Where one turn sends some rows of the set: a few examples, then the rows asked:
kilom: [ 0.23 -1.67  1.98 -0.64 -0.05  0.78 -0.98 -1.06 -1.27  0.49 -0.14  0.55
  0.45 -0.55 -1.23 -0.93 -1.34  0.44 -0.90 -0.35  0.70  0.14 -0.73 -1.55
  0.30 -2.78  2.00 -0.03]
Gogu: [ 1.09 -2.69  2.57 -1.29  0.19  1.27 -0.05 -1.78 -0.20  0.80  0.12  0.28
 -0.10 -1.61 -1.13  1.59  0.46  0.45 -2.06 -1.77 -0.41  1.64 -1.55  0.86
  0.51 -0.78  2.09 -0.58]
vomi: [ 0.34 -0.82  1.89 -2.29 -0.12  1.14 -2.08 -0.66 -0.41  0.80  0.01 -0.60
 -0.28 -0.60 -1.66  0.15 -0.91  0.02 -0.10 -0.87  2.48  2.54 -0.84 -1.13
  0.34  0.85  1.35 -0.02]
Nepez: [ 0.01 -0.54  0.63  0.54  0.30  0.39 -0.82 -0.57  2.50  0.67  0.59 -0.68
 -0.21 -1.22  0.16  0.22  0.17 -0.32 -1.54 -0.08 -0.50  0.92 -2.98 -0.01
  0.87 -1.41  0.79 -0.75]
Tabe: [-0.79 -1.15  1.88 -0.96 -0.82  1.23 -0.23 -1.52  0.59  0.01  1.37 -0.47
 -0.07  1.49 -0.39  2.58  0.28  0.66 -0.94 -0.87  0.37  0.57 -2.35 -0.87
  0.66  1.37  0.14  1.34]
det: [ 1.40 -1.71  3.52 -0.40 -0.75  0.73  0.59 -0.75  0.84  0.98 -1.91  0.48
  0.03 -0.13  0.65  0.49  1.42 -0.71 -0.58 -1.39 -0.98  0.22 -0.50 -0.88
  0.10  0.80  2.21  0.15]
Fefuv: [ 0.88  0.38  1.26 -2.10 -0.15  0.33  0.42  0.24  0.18  0.78  0.06  1.49
  1.32 -0.37 -1.92 -1.68  0.91  1.56 -0.67 -0.78 -0.66  0.78 -0.85  0.00
  1.28 -0.83  1.39 -0.23]
Vesud: [ 1.14 -0.68  2.15 -0.97 -0.42  2.08  0.66 -1.45 -0.41  0.57 -0.09  1.84
 -0.72 -0.54 -0.44 -1.23  2.09  1.64  1.11 -1.25  0.47 -0.13 -1.76 -1.01
  0.37 -1.06  0.15  0.44]
Tiri: [-0.11 -2.49  1.09 -1.24 -0.23  1.16 -1.10  0.42 -0.89  0.55 -0.92  0.97
  0.37 -0.32  1.20  0.44 -0.91 -0.16 -1.13 -0.75  2.36  0.55 -0.66 -1.27
 -0.04  0.59  0.96  0.00]
kozu: [-0.12 -0.32  1.14  0.79 -0.30  1.00 -0.87 -0.57  3.15  0.63  0.03 -0.95
 -0.09 -0.14  0.58  0.53  0.97 -0.94 -0.01 -0.53 -0.54  0.09 -2.10 -1.14
  0.40 -1.33  0.31  0.42]
zil: [ 0.27 -0.92  0.67 -0.83 -0.72  2.01  0.66  0.00 -0.36  1.10 -0.22 -0.17
  0.03 -1.19 -0.52 -0.69  0.39 -1.28 -0.63 -1.39  2.22  2.04 -0.04 -2.00
  0.30  1.34  0.59  1.61]
Larav: [ 0.21 -0.37  2.09 -0.11 -0.85  1.97  0.07  0.04  0.48  0.70 -1.07  1.74
 -0.16  0.07 -0.61 -1.25  0.49 -0.06 -1.42  0.11  0.63  0.47  0.75 -2.72
 -1.14 -1.04  0.86  0.78]
barok: [-0.01 -0.49  0.92 -0.59 -0.71  0.04  0.14 -0.71  0.79  0.68 -0.25 -0.73
  0.39  1.67 -1.15  0.88 -0.03 -0.95 -0.94 -1.30 -0.95  1.09 -2.68 -0.82
  1.01  2.21  0.97  0.70]
gak: [ 0.12 -0.90  1.02 -0.15 -0.60  1.63  0.49 -1.13 -0.20  0.15  0.44  0.75
 -0.11 -0.33 -0.24  1.39  0.41  0.29 -1.84 -0.63 -0.37  1.34 -4.04 -1.02
  0.73  2.14  0.65  0.21]
bugu: [-0.24 -1.42  2.36 -2.39 -0.64  1.84  2.02 -0.90  1.83  0.87 -0.17 -0.11
 -0.25 -0.49 -1.21  1.68  1.21  0.96  0.11 -0.91 -0.20  1.92  0.46 -0.17
  0.82  0.42  1.20  0.49]
tozer: [ 0.62 -1.02  2.02 -1.01 -0.31  0.32 -0.56 -1.10  0.43  1.69  0.43  1.02
 -0.21  1.12 -1.32 -0.65  1.39  0.90 -1.66 -1.99  0.67 -0.74  0.13  0.32
 -0.12 -1.55 -0.44  0.02]
dofiv: [-0.35  0.08  0.86 -0.24  0.10  1.66 -0.35 -0.49  3.17 -0.20  1.14 -0.54
 -0.52 -1.02  0.16  0.79  0.95  0.49 -0.10  0.42 -0.18  1.58 -2.41 -0.55
  0.66 -1.23  0.45  0.44]
Funi: [-0.17 -0.85  0.88 -1.48  0.14  1.62  0.91 -1.22  0.36  0.67 -0.14  0.51
 -1.87 -0.18 -2.35 -1.55 -0.55  0.77  0.05 -0.02  1.13  2.26  0.04 -1.12
 -0.11 -1.44  0.71  0.11]

Larav goes to Funi
Fefuv goes to tozer
kozu goes to dofiv
Now find these:
vomi goes to Tiri
bugu goes to Gogu
barok goes to Tabe

Where one turn sends some rows of the set: a few examples, then the rows asked:
zopo: [ 0.14  1.81 -2.48 -0.09  0.30 -1.34 -1.57 -0.83 -1.44 -0.05 -0.64  0.64
 -1.41 -0.45 -2.44  2.36  0.88 -0.51 -0.54 -2.12]
Pok: [-0.10  0.71 -0.65 -0.44  0.51 -2.05  0.65  0.18 -1.09 -0.29 -1.28  0.13
 -0.23  0.54 -0.12  3.20 -0.13 -1.32  0.88 -1.59]
kigu: [ 3.32  2.53 -0.32 -1.41  1.12 -1.45  0.22 -0.52 -0.44  1.10 -1.24  1.01
 -0.91  0.16 -1.19 -0.35 -0.63 -1.49 -0.15 -1.02]
furan: [ 0.73  1.41 -0.52 -1.17  2.41 -2.37 -0.08  1.06 -0.65  0.17 -0.17  0.87
 -2.17  1.87 -1.92  1.94 -0.73  0.49 -2.72 -1.19]
Bise: [ 1.10  2.48 -0.15  0.66  1.14 -1.06  2.18 -0.41 -1.63 -0.28 -0.49  0.42
 -1.12  2.18 -1.72  1.67  0.56 -1.43 -2.25  0.01]
zesu: [ 0.62  1.78 -0.57  0.40  1.79 -1.12  2.43 -0.74 -1.46 -0.56 -0.11  0.06
 -1.21  1.85 -1.88  0.74  0.76 -0.71 -1.74  0.01]
pinis: [ 1.63  1.22 -0.73 -1.38 -0.71  0.16  0.23  1.93 -1.12 -0.21 -0.66  0.74
 -0.27  1.15 -0.35  1.58  0.90 -0.12 -0.98 -2.49]
Vik: [ 2.11  2.98 -0.46 -0.68  1.39 -0.24 -0.08 -0.96 -0.24  1.09 -1.24  1.42
 -0.79  0.09 -1.27 -0.39 -0.22 -1.21  0.64 -1.27]
Pom: [ 1.75  1.44 -1.95 -1.00 -0.05 -1.02  0.07 -0.11 -2.22  1.85 -1.56 -0.33
 -0.50  0.39 -2.21  1.89  0.45 -1.86 -1.67 -2.21]
fusiz: [ 1.23  1.02  0.25 -0.17  2.16 -1.69 -1.29 -1.01 -2.30 -0.06  1.23  1.18
 -1.06 -0.70 -1.22  0.58 -0.57 -0.87 -0.11 -1.45]
soki: [ 1.09  1.43 -1.13 -1.58 -0.64 -0.64 -0.10  1.93 -1.58 -0.36 -1.18  1.34
  0.01  0.09 -0.25  1.25  0.59  0.02 -1.52 -2.48]
Balep: [ 2.68  2.18 -0.45 -0.98  1.77 -0.98  0.06 -0.50 -0.48  1.65 -0.94  1.35
 -0.86  0.05 -1.38 -0.68 -0.20 -0.76  0.09 -0.25]
vipa: [ 0.25  0.24 -0.39 -0.89  0.12 -1.10  0.21  0.54 -1.73 -0.52 -1.80  0.06
 -0.08  0.35 -0.09  2.74 -0.53 -1.18  0.75 -0.95]
pidi: [ 2.03  2.17  0.15  0.74 -0.53 -0.68 -0.03 -1.34 -0.71  0.29 -0.62 -0.29
 -1.54 -0.61 -3.13  1.84 -0.73 -1.18 -1.18 -1.31]
zes: [ 0.92  2.23 -0.34  0.24  1.59 -0.63  2.06 -1.05 -1.25 -0.49 -0.67  0.46
 -1.13  1.44 -1.99  1.65  1.64 -0.73 -1.61  0.36]
muva: [ 1.97  1.17 -0.87 -1.27 -0.18 -0.58 -0.19  1.80 -0.93 -0.48 -0.67  1.38
  0.63 -0.09 -0.48  1.96  0.72 -0.10 -1.71 -2.36]
lop: [ 2.70  2.82 -0.88 -1.19  0.90 -0.75  0.34 -0.46 -0.68  0.98 -1.51  1.24
 -1.66  0.22 -1.08 -0.66 -0.26 -1.26  0.24 -1.21]
tad: [ 1.99  1.46 -1.05 -1.11 -0.82 -0.33 -0.28  1.89 -0.61 -0.53 -0.14  0.72
  0.42  0.50 -0.76  1.36  0.56  0.27 -1.33 -2.25]
Rodef: [ 0.87  2.59  0.09 -0.64  1.82 -1.66 -0.84  1.11 -0.48 -0.35 -0.12  0.41
 -1.78  2.31 -2.44  1.43 -0.82  0.12 -2.69 -0.86]
nareg: [ 0.45  1.41 -0.22 -1.43  0.04 -2.07  0.42 -0.38 -1.70  1.38 -0.12 -0.07
 -1.92 -0.96 -3.06  0.54 -0.11  0.40 -1.42 -1.80]
tizo: [ 1.53  0.74 -0.96 -0.83 -0.48 -0.20 -0.15  1.88 -1.17 -0.56 -1.08  1.72
  0.03  0.15 -0.50  1.43  0.25  0.28 -0.60 -2.47]
Nali: [-0.80  1.06 -0.69 -0.39  0.34 -1.78  0.82  0.30 -1.61 -0.46 -1.19 -0.16
  0.03  0.32 -0.50  2.65 -0.85 -1.64  0.47 -1.17]
zager: [ 0.12  0.50 -0.90 -0.12  0.13 -0.95  0.04 -0.14 -1.14 -0.68 -1.34 -0.37
 -0.21  0.75  0.03  3.09 -0.58 -1.20  0.61 -1.48]
Gire: [ 1.18  0.97  0.53 -0.43  2.25 -1.29 -1.86 -0.03 -2.56  1.00  0.46  0.15
 -0.71 -0.62 -1.01  0.12 -0.18 -1.16 -0.48 -1.21]
kole: [ 0.72  2.71 -1.87 -1.30  0.05 -0.19  0.21  0.41 -1.21  0.61  0.20  1.03
 -1.64 -0.61 -2.17  2.53 -0.71 -0.81 -2.71 -0.29]
rim: [ 1.16  0.69  0.10 -0.37  2.28 -0.84 -1.73 -0.78 -2.79  0.26  0.89  0.47
 -1.33 -0.47 -1.12  0.76 -0.90 -1.11 -0.50 -1.21]
zagok: [ 1.36  1.37  0.80  0.22  2.22 -1.26 -1.57 -0.50 -2.37  0.87  0.73  1.37
 -1.10 -0.10 -1.51  0.50 -0.57 -1.29 -0.02 -0.78]
sab: [ 1.76  2.18 -0.22  0.37  1.40 -0.97  2.04 -0.72 -1.32 -0.97 -0.40  0.75
 -1.63  1.77 -1.59  2.06  1.15 -1.13 -1.81  0.12]
tuk: [ 0.98  2.13 -0.70  0.31  1.33 -1.39  1.99  0.00 -1.57 -1.24 -0.75  0.86
 -0.90  1.99 -2.12  1.51  0.79 -0.88 -2.15  0.54]
midup: [ 0.28  1.88 -0.86 -0.75  1.93 -2.03 -0.49  0.74 -0.23 -0.14  0.29  0.47
 -1.86  2.01 -2.06  1.58 -0.37  0.99 -2.67 -0.62]
dizi: [ 0.70  1.29 -0.54 -0.59  1.80 -2.01 -0.17  1.03 -0.66 -0.19  0.15  0.58
 -1.46  2.98 -2.41  1.88 -0.61  0.51 -2.29 -0.90]
zor: [ 2.66  2.57 -0.03 -1.53  1.19 -0.49 -0.20 -1.09 -0.55  1.40 -1.35  1.10
 -0.74 -0.10 -1.25 -0.33 -0.39 -1.30 -0.51 -0.58]
fupif: [ 0.64  1.83 -0.04 -0.27  2.21 -1.94 -0.70  1.41 -0.56  0.61 -0.36  0.56
 -2.00  1.96 -2.31  1.82 -0.59  0.29 -2.75 -1.50]
fupe: [ 1.00  1.21  0.39  0.62  2.03 -1.68 -1.43 -0.68 -2.27  0.85  0.72  0.85
 -1.58 -0.48 -1.02  0.17 -0.42 -0.68  0.04 -1.68]
gebob: [ 0.96  1.82 -1.74  0.30 -0.06 -1.44  0.89  0.34 -1.58  1.43  0.89 -0.64
 -2.82  0.68 -1.51  2.49  0.19 -0.83 -0.58 -0.87]
nas: [-0.71  0.90 -0.97 -0.37  0.73 -1.00  0.27  0.61 -1.44 -1.08 -1.68 -0.08
 -0.40 -0.02 -0.05  2.85 -0.82 -0.96  0.03 -1.11]

fupif goes to tad
Vik goes to zesu
Now find these:
midup goes to soki
fusiz goes to furan
tuk goes to vipa
kole goes to Pom

